Small tables with named rows and columns. After each table, cells are looked up by row and column.

nezimu =
	fadila	munu	lutan	tagevo	kotiba	mem	nosud	guvupep	sek	vemi
gori	0.540	0.596	0.918	0.723	1.734	1.398	0.164	1.524	1.170	-0.239
kesubog	1.911	2.171	-0.020	0.259	0.765	1.585	-0.194	0.997	0.262	1.989
barobe	-1.725	2.259	-3.941	2.834	-2.240	1.801	3.282	6.423	0.584	0.060
goz	1.852	0.811	1.105	0.949	1.277	0.850	1.402	1.625	0.365	0.451
gesozu	-0.094	0.522	0.666	0.593	1.462	0.507	1.963	0.283	1.546	0.860
dif	1.026	2.130	1.261	0.138	0.194	2.426	0.688	1.187	0.598	-0.502
dural	1.639	-1.539	-5.482	-0.700	0.450	-0.673	0.755	7.366	0.768	3.503
zet	2.088	2.971	1.193	0.800	-0.479	2.804	1.526	0.636	0.673	-1.508
pifu	1.926	0.877	0.205	1.243	-0.287	0.401	0.302	1.300	1.344	-0.147
nuva	-0.416	5.339	1.980	1.184	-0.238	3.981	1.352	0.079	2.028	-2.543
rokosig	3.208	3.191	-2.047	-2.321	1.530	3.393	-2.244	1.297	0.211	2.515
nifa	0.391	0.888	0.563	1.492	1.539	2.525	0.648	1.543	1.879	1.102
rupa	0.629	1.354	-0.302	1.736	0.151	1.396	1.251	4.254	1.325	0.986
dodubud	2.544	1.366	-1.410	-1.527	0.952	3.010	-1.515	0.978	0.195	1.445

guvupep of rokosig is 1.297
fadila of nuva is -0.416
mem of rupa is 1.396
sek of rupa is 1.325
munu of nuva is 5.339
kotiba of rokosig is 1.530
tagevo of zet is 0.800
vemi of rokosig is 2.515
Which row has the largest fadila? rokosig

Table ven
	fuv	gab	gof	kadebun	nobupiv	desa	nifet	nuvuzes	pevoba
lal	105	171	106	147	122	75	163	73	123
tenuzuv	39	105	166	131	75	133	181	116	117
ziv	54	198	89	125	154	80	125	90	151
pabinod	121	121	99	82	168	160	69	114	174
faval	150	152	151	81	88	60	149	89	149
nezigu	175	118	167	57	121	166	132	80	140

nuvuzes of nezigu: 80
kadebun of faval: 81
nobupiv of faval: 88
desa of lal: 75
gof of lal: 106
kadebun of tenuzuv: 131
pevoba of pabinod: 174
gab of pabinod: 121
gof of pabinod: 99
desa of faval: 60
nifet of faval: 149
nuvuzes of ziv: 90

fiv:
,lifive,sibeme,furesus,zapatif,nenafar,dega
zeresog,0.5,0.8,0.6,0.5,0.3,0.2
fos,0.4,0.5,0.6,0.4,0.4,0.7
gev,0.3,0.7,0.2,0.6,0.6,0.7
vuz,0.5,0.8,0.9,0.7,0.5,0.9
bona,0.6,0.4,0.5,0.5,0.3,0.3
rar,0.6,0.5,0.5,0.5,0.5,0.5
sib,0.4,0.5,0.6,0.4,0.3,0.7
kuvulos,0.3,0.8,0.6,0.8,0.8,0.6
mefuv,0.9,0.5,0.6,0.3,0.3,0.4

lifive of fos = 0.4
nenafar of bona = 0.3
sibeme of fos = 0.5
nenafar of gev = 0.6
nenafar of zeresog = 0.3
furesus of mefuv = 0.6
sibeme of bona = 0.4
Row with the largest furesus: vuz

bedu.csv
,kinavis,zudaniz,pudi
nuv,198,173,132
vezilez,192,213,241
vipebup,194,203,238
zadazen,199,204,232
nez,186,179,27
vode,191,214,223
zim,187,192,86
sovi,199,184,139
mek,190,208,207
risem,199,208,236
rilefep,199,185,155

What is the zudaniz of mek in bedu? 208
What is the pudi of risem in bedu? 236
What is the kinavis of zadazen in bedu? 199
What is the kinavis of mek in bedu? 190
What is the kinavis of rilefep in bedu? 199
What is the zudaniz of vezilez in bedu? 213
What is the zudaniz of risem in bedu? 208
What is the zudaniz of vode in bedu? 214
What is the kinavis of nez in bedu? 186
What is the pudi of nez in bedu? 27
What is the zudaniz of vipebup in bedu? 203
What is the pudi of zadazen in bedu? 232
What is the pudi of vipebup in bedu? 238
What is the zudaniz of zadazen in bedu? 204
What is the pudi of mek in bedu? 207
What is the kinavis of vipebup in bedu? 194
What is the kinavis of sovi in bedu? 199
What is the zudaniz of nez in bedu? 179

